(in the rows, 128 means zero)
Z: 3 groups of rows, each row roughly a mix of its group's hidden directions:
Z (117 x 12):
[[105 150 144 134 141 130  92 112 143 144 178 136]
 [130 133 109 112 111  98 163 101 147 136 145 167]
 [112 111 127 161 133 113 172 127 159 134 154 107]
 [177 125 106 127 151 107 128 155 124 113  99 146]
 [ 90 120 117 144 101 158 133  95 163 131 140 129]
 [152 116 167 150 128 146 109 140 122 116 106  85]
 [ 97 137 156 131 158 116 121 110 155 120 168 148]
 [142 104 143  97 138 116  89 124 167 115 129 152]
 [132 147 172 120 156 107 102 133 103 122 157 143]
 [113  89 153 161 121 129 119 144 109 121 122  87]
 [146 116 176 123 135 145 103 124  98 142 162 123]
 [122 110 102 127 103 107 175 114 157 129 142 150]
 [116  97 133 118 126 135 106 123 135  88 115 177]
 [129 110 134 150 130 130 132  96 187 143 142 113]
 [132 129 168 128 133 161  80 128 112 136 134 103]
 [116 109 163 150 148 141 112 100 121 129 174 131]
 [104 101  80 137 115 146  88 121 123 122 139 132]
 [107 170 150 106 151 108 105 137  98 120 114 114]
 [117 143 157 139  87 130 163 112 104 155 126 113]
 [105 167 174 122 141 134 110 118 108 120 153 116]
 [139 122 119 123  78 161 142 135 113 127  91 108]
 [147 121 107 106  83 143 121 154 112 125  95 111]
 [112 134 125 113 142 150  73 114 112 131 129  92]
 [131 133 131 149 104 118 180 138 106 152 114 100]
 [ 87 140 160 126 127 149  87 107 115 130 150 131]
 [152 117  87 131 133 165 103 143 124 132 118 164]
 [153 139 119 160 136 158 163 126 100 154 126 104]
 [ 94 122 109 144 117 127 175 115 164 132 145 120]
 [100 150 131 136 137  94 180 120 147 117 143 129]
 [141 163 138 132 123 134 103 100 121 151  96  90]
 [156 120 143 114 124 121 176 159  97 119 109 125]
 [118 116  91 103 120 121 128 102 150 146 132 175]
 [100 122 169 135 119 132 114  93 139 134 165 109]
 [160 126 106  95 154 121 108 141 145 105 114 161]
 [100 147 179 152 122 129 155 136 105 140 131 115]
 [149 143 167 124 153 117 106 107 150 115 146 162]
 [145 140 154 156 126 134 160 139 117 154 121  82]
 [116 134 147 138 167  84 151 132 142 111 144 154]
 [138 127 139 140 103 185 122 102 122 156 124 112]
 [127 144 113 111 127 154  74 108 103 146 130 110]
 [135 164 162 100 137 137 103 120 117 123 164 150]
 [142 158 107 131 127 108 175 153  93 131 131 129]
 [154 160 134 121 124 151 104 140  75 128 142 127]
 [161 141 111  99 121 111 110 160 114 129  88 121]
 [144 113  91 108 119 110 155 127 149 134 134 174]
 [147 113 111 127  95 156  97 128 106 122  89 111]
 [132 110 126 121  87 152 177 150 111 118 116 127]
 [161 139 105 103 140 117 121 172 116 127 108 158]
 [124 102 119 117 141  91 146 168 124 135  89 114]
 [116  97 108 123 128 108 171 153 140  98 128 153]
 [158 122  92 118 128 117  91 147 111 122  90 119]
 [102  97 155 131  88 146 141 117 116  94 134 130]
 [110  88 159 135 131 136 113 115 118  98 160 152]
 [105 125 125 146 155  81 163 120 146 126 153 133]
 [156 144 136 107 138 150  74 139 109 126 106 120]
 [154 108  93 108 142 114  93 135 125  99 100 131]
 [116 157 160 134 149 106 134 148 101 134 126  85]
 [113 110 114 163 114 158 162 106 164 125 124 123]
 [157 148  83 137 140 120 111 148 103 129  94 120]
 [111 128  90 112 119 162  78 119 120 135 138 132]
 [102 168 139 140 144 125 160 104 166 120 130 115]
 [124 116  94 164 122 113 166 120 155 129 105 107]
 [135 129 145 113 135 142  59 111 132 131 122 119]
 [133 114 165 148  99 130 160 128 126 128 109  85]
 [105 150 158 133 119 165 112 117  88 121 152 124]
 [158 137 112 110 109 161  93 139 100 135  99 131]
 [161 133  97  91 124 131 120 146 108 137 117 167]
 [145 134 152  94 137 131 145 145 146 109 154 171]
 [110 127  85 151 142  83 135 134 134 108 124 106]
 [157 110 131 133 122 110 180 149 156 113 111 134]
 [117 136 152 142  88 162 135 106 114 142 139  92]
 [140 143 155 120  87 155 158 131 106 141 113 102]
 [ 89  92 141 154 125 118 137 105 164 124 128 110]
 [110 144 106 129 159 105 104 111 169 123 115 156]
 [162 124 109 108 142 160  80 130 143 125 120 113]
 [148 166 115 151 153 118 162 146  99 143 130 115]
 [131 100  81 109  97 137 144 121 161 125 131 140]
 [146 121  95  98 124 115 147 128 141 150 138 176]
 [117 122 173 131 123 164  90 121 111 116 152 123]
 [ 94 159 134 152 126 123 144  85 143 129 157 118]
 [110 149 100 138 135  91 162 105 152 153 130 120]
 [106 125 118 158 143  92 176 132 136 136 152 131]
 [138 127 159 121 100 154 115 119 114 132 104  79]
 [127 100 140 115 108 162  88 132  95 119 136 151]
 [101 135 172 148 127 153 105 110 116 122 152 103]
 [100 147 126 132 136  78 167 117 140 119 148 133]
 [ 87 143 158 146 144 142 156 142 135 144 154 106]
 [132 147 153 101 125 138  95 114  97 131 104  92]
 [159 154 128 135 117 146 143 155  84 150 131 104]
 [127 128 172 137 118 154 113 133  94 122 170 125]
 [107 123 143 145 119 162 102  82 152 133 149 124]
 [125 173 105 133 130  88 129 135 127 131 106  93]
 [127 119 131 125  83 151 127 122 104 139 103  83]
 [135 129 143 118 147 135  72 131 118 119 147 167]
 [156 158 138 102 132 159  93 112 127 144 150 148]
 [108 146 176 130 149 107 119  94 141 137 150 116]
 [106 131 168 163 113 166 138 147 122 138 138 111]
 [ 94 131 148 135 153 104 131 104 159 130 169 136]
 [138 143 159 130 100 135 133 124  88 128 112  84]
 [129 148  90  96 129 140 142 156 121 140 121 171]
 [100 133 144 133 132 162  79 139 113 119 139 156]
 [126 115  88 110  82 149 144 139 113 138 103 123]
 [124 108 137 140 177 110 108 121 132 119 165 156]
 [110 117 108 132 130 108 166 107 178 144 129 139]
 [125 149 172 126  98 141 156 127 100 134 138  99]
 [120 139 192 141 110 127 139 113 113 132 124 104]
 [101 131 125 126 169 116  99 118 148 115 162 155]
 [161 138 151  96 117 127 124 132 106 121  81 109]
 [126 148 169 106 148 108  84 134 109 128 138 114]
 [146 130 111 108 131 132 168 128 170 127 134 169]
 [115 105 110 169 110 148 129 108 124 160 120  94]
 [150 131 118 123  93 146 153 143 107 144 100  88]
 [136 124 169 139 150 113 133 125 177 131 143 101]
 [179 147 135 105 128 115 165 137 139 135 105 141]
 [136 135 133 118  80 153 164 140 115 134 102 105]
 [162 164 110  94 135 110 127 136 108 137 140 161]
 [109 141 138  99 131 144  76  93 128 129 147 132]]
which group is each row in? (one row of each group first):
[151 114  91 129 107 147 134 131 128 145 111  78]	(56)
[128 119 126 130 101 177 108  95 147 154 116 116]	(11)
[139 164  93 131 141 104 156 116 147 160 118 116]	(91)

[154 151  84 126 129 127 106 139 124 138  82 120]	(11)
[129 151 159 126 128  90 164 116 103 142 114 104]	(56)
[109 129 134 141 105 176 108  96 108 120 153 140]	(91)
[117 120 152 148 154 147 102 105 124 130 174 150]	(11)
[139  91  86 135 106 141 117 141 105 128  93 133]	(91)
[159 135 108 118 111 139 149 147 110 129  74 121]	(11)
[124 126 138 168 123 125 154 127 115 150 131  74]	(56)
[174 114 132 122 156 114 112 117 164 110 124 104]	(56)
[130 145 157 146 104 149 140 119  91 138 140  86]	(11)
[136 124 174 116 113 151  92 119  97 111 123 144]	(11)
[ 76 120 152 147 123 149 101 114 123 126 152 112]	(56)
